In the data rows, the value 50 means zero.
Some points, one per row:
32 & 45 & 59 & 34 & 58 & 43 & 41 & 72 & 38 & 47 & 45 & 55 & 48 & 49 & 41 & 62 & 40 & 54 & 42 & 58 & 54 \\
52 & 55 & 34 & 66 & 59 & 48 & 59 & 51 & 53 & 45 & 47 & 57 & 60 & 48 & 76 & 41 & 62 & 42 & 64 & 30 & 63 \\
35 & 59 & 43 & 40 & 76 & 44 & 43 & 65 & 31 & 53 & 38 & 39 & 48 & 49 & 38 & 46 & 41 & 63 & 42 & 49 & 52 \\
58 & 57 & 58 & 51 & 42 & 32 & 55 & 34 & 63 & 41 & 54 & 51 & 42 & 41 & 61 & 41 & 50 & 50 & 51 & 43 & 58 \\
60 & 50 & 58 & 64 & 54 & 47 & 48 & 57 & 67 & 56 & 50 & 67 & 49 & 45 & 54 & 55 & 52 & 47 & 51 & 57 & 48 \\
19 & 42 & 57 & 19 & 82 & 55 & 33 & 93 & 25 & 63 & 20 & 52 & 60 & 58 & 28 & 56 & 42 & 65 & 46 & 68 & 32 \\
81 & 68 & 43 & 78 & 39 & 58 & 47 & 24 & 84 & 49 & 80 & 40 & 40 & 40 & 61 & 42 & 60 & 46 & 69 & 56 & 57 \\
59 & 51 & 49 & 51 & 30 & 49 & 52 & 53 & 58 & 48 & 45 & 56 & 52 & 48 & 52 & 52 & 57 & 61 & 56 & 55 & 47 \\
5 & 45 & 54 & 0 & 99 & 43 & 47 & 96 & 2 & 69 & 6 & 30 & 53 & 64 & 16 & 62 & 27 & 69 & 22 & 56 & 38 \\
55 & 47 & 62 & 64 & 43 & 54 & 51 & 54 & 60 & 36 & 58 & 65 & 52 & 31 & 51 & 44 & 51 & 45 & 59 & 60 & 45 \\
22 & 29 & 59 & 23 & 86 & 49 & 27 & 99 & 11 & 64 & 10 & 55 & 64 & 56 & 24 & 61 & 35 & 62 & 41 & 83 & 33 \\
32 & 51 & 48 & 32 & 44 & 53 & 44 & 63 & 35 & 71 & 38 & 45 & 65 & 55 & 42 & 55 & 50 & 50 & 44 & 59 & 42 \\
95 & 56 & 23 & 99 & 8 & 52 & 68 & 0 & 95 & 22 & 74 & 68 & 39 & 32 & 95 & 41 & 76 & 29 & 94 & 24 & 78 \\
79 & 55 & 55 & 92 & 26 & 48 & 51 & 34 & 81 & 27 & 80 & 71 & 38 & 34 & 62 & 45 & 72 & 33 & 83 & 63 & 51 \\
55 & 72 & 38 & 30 & 59 & 53 & 42 & 61 & 50 & 59 & 38 & 49 & 55 & 53 & 38 & 46 & 38 & 53 & 42 & 61 & 46 \\
48 & 55 & 60 & 55 & 51 & 35 & 47 & 43 & 42 & 49 & 45 & 44 & 44 & 52 & 45 & 43 & 53 & 60 & 43 & 56 & 53 \\
54 & 43 & 47 & 41 & 53 & 44 & 43 & 48 & 44 & 45 & 57 & 37 & 43 & 39 & 43 & 52 & 39 & 53 & 35 & 59 & 37 \\
0 & 35 & 51 & 0 & 99 & 58 & 26 & 99 & 0 & 71 & 0 & 28 & 67 & 82 & 0 & 48 & 25 & 86 & 0 & 72 & 20 \\
89 & 40 & 59 & 98 & 29 & 49 & 64 & 14 & 85 & 38 & 78 & 59 & 38 & 38 & 87 & 38 & 62 & 28 & 78 & 21 & 72 \\
26 & 44 & 54 & 13 & 76 & 30 & 59 & 63 & 30 & 46 & 40 & 53 & 54 & 68 & 44 & 55 & 38 & 77 & 33 & 67 & 44 \\
87 & 56 & 50 & 88 & 22 & 49 & 59 & 10 & 83 & 27 & 82 & 63 & 44 & 39 & 82 & 36 & 67 & 26 & 80 & 20 & 68 \\
61 & 50 & 34 & 54 & 39 & 65 & 52 & 49 & 64 & 62 & 41 & 46 & 53 & 47 & 47 & 39 & 68 & 38 & 50 & 46 & 49 \\
Then 12 other points, each followed by its number:
37 & 42 & 52 & 48 & 53 & 52 & 59 & 43 & 41 & 57 & 45 & 44 & 55 & 52 & 52 & 64 & 40 & 63 & 45 & 51 & 58 \\ 0
48 & 56 & 44 & 56 & 40 & 54 & 41 & 51 & 56 & 51 & 56 & 54 & 57 & 41 & 53 & 60 & 60 & 48 & 63 & 58 & 40 \\ 1
53 & 47 & 52 & 47 & 62 & 53 & 47 & 42 & 38 & 52 & 41 & 53 & 57 & 43 & 50 & 33 & 38 & 39 & 45 & 34 & 56 \\ 2
55 & 54 & 50 & 49 & 55 & 45 & 53 & 41 & 46 & 42 & 47 & 52 & 54 & 41 & 55 & 39 & 41 & 43 & 53 & 31 & 54 \\ 3
8 & 45 & 60 & 0 & 73 & 37 & 55 & 81 & 9 & 73 & 14 & 52 & 58 & 77 & 26 & 58 & 30 & 79 & 20 & 67 & 46 \\ 4
15 & 43 & 61 & 8 & 81 & 38 & 47 & 92 & 17 & 58 & 26 & 56 & 57 & 68 & 23 & 60 & 28 & 58 & 33 & 61 & 57 \\ 5
25 & 42 & 41 & 24 & 59 & 47 & 39 & 77 & 30 & 68 & 18 & 42 & 64 & 52 & 29 & 50 & 51 & 65 & 37 & 67 & 29 \\ 6
67 & 49 & 48 & 70 & 32 & 41 & 48 & 22 & 65 & 44 & 77 & 50 & 36 & 45 & 58 & 46 & 42 & 44 & 58 & 42 & 44 \\ 7
46 & 50 & 43 & 52 & 49 & 36 & 49 & 41 & 54 & 41 & 52 & 52 & 50 & 46 & 44 & 52 & 55 & 47 & 69 & 52 & 42 \\ 8
81 & 47 & 52 & 99 & 15 & 50 & 73 & 10 & 99 & 29 & 98 & 68 & 30 & 44 & 77 & 41 & 67 & 32 & 81 & 36 & 69 \\ 9
26 & 44 & 59 & 30 & 60 & 51 & 42 & 92 & 25 & 58 & 19 & 59 & 58 & 52 & 36 & 59 & 43 & 51 & 47 & 66 & 38 \\ 10
69 & 60 & 53 & 83 & 27 & 53 & 72 & 20 & 84 & 37 & 92 & 61 & 24 & 41 & 75 & 52 & 63 & 30 & 82 & 38 & 73 \\ 11
Which three of these numbered points are nearest to each point below, ignoring the direction in which the first points spread most? Their numbers follow each, nearest first.
68 & 49 & 53 & 62 & 36 & 35 & 52 & 35 & 62 & 43 & 68 & 49 & 34 & 48 & 57 & 56 & 46 & 45 & 53 & 51 & 46 \\ > 7 9 8
36 & 45 & 60 & 40 & 71 & 46 & 57 & 40 & 25 & 54 & 43 & 32 & 59 & 56 & 45 & 60 & 46 & 61 & 37 & 50 & 53 \\ > 0 3 2
53 & 58 & 60 & 39 & 43 & 36 & 58 & 42 & 45 & 49 & 45 & 50 & 42 & 62 & 45 & 47 & 41 & 62 & 34 & 49 & 51 \\ > 4 7 0
56 & 45 & 60 & 74 & 38 & 50 & 68 & 39 & 77 & 33 & 76 & 56 & 35 & 59 & 62 & 59 & 52 & 45 & 59 & 52 & 60 \\ > 9 11 0
88 & 61 & 31 & 99 & 20 & 61 & 63 & 19 & 96 & 32 & 75 & 63 & 39 & 25 & 91 & 45 & 74 & 16 & 79 & 30 & 82 \\ > 10 1 6
53 & 42 & 62 & 58 & 45 & 50 & 54 & 49 & 66 & 38 & 65 & 62 & 37 & 59 & 54 & 60 & 53 & 51 & 57 & 46 & 63 \\ > 9 11 5
71 & 59 & 45 & 54 & 42 & 67 & 46 & 40 & 54 & 64 & 49 & 44 & 49 & 51 & 46 & 48 & 62 & 31 & 38 & 35 & 46 \\ > 2 6 3
2 & 42 & 38 & 0 & 98 & 52 & 37 & 99 & 0 & 95 & 0 & 34 & 85 & 79 & 0 & 58 & 41 & 71 & 0 & 60 & 31 \\ > 6 2 3
1 & 39 & 59 & 0 & 94 & 33 & 55 & 96 & 0 & 74 & 11 & 41 & 69 & 78 & 18 & 56 & 22 & 86 & 5 & 73 & 35 \\ > 4 0 9
66 & 57 & 51 & 79 & 37 & 50 & 67 & 17 & 75 & 39 & 72 & 49 & 45 & 43 & 65 & 53 & 67 & 42 & 67 & 40 & 75 \\ > 0 11 9
37 & 38 & 59 & 25 & 69 & 50 & 41 & 65 & 15 & 56 & 17 & 49 & 73 & 58 & 48 & 44 & 36 & 55 & 35 & 45 & 51 \\ > 2 3 0
72 & 62 & 38 & 61 & 35 & 71 & 48 & 41 & 63 & 49 & 49 & 47 & 50 & 48 & 50 & 40 & 61 & 35 & 45 & 31 & 53 \\ > 2 6 3
80 & 54 & 46 & 82 & 9 & 57 & 58 & 16 & 80 & 36 & 80 & 65 & 43 & 37 & 73 & 44 & 69 & 38 & 81 & 48 & 47 \\ > 1 6 8
66 & 62 & 45 & 61 & 48 & 49 & 59 & 32 & 69 & 55 & 59 & 44 & 38 & 45 & 59 & 49 & 57 & 46 & 67 & 47 & 43 \\ > 8 7 1
78 & 50 & 56 & 80 & 24 & 46 & 47 & 18 & 90 & 34 & 88 & 55 & 34 & 35 & 67 & 46 & 52 & 40 & 72 & 42 & 67 \\ > 7 9 11
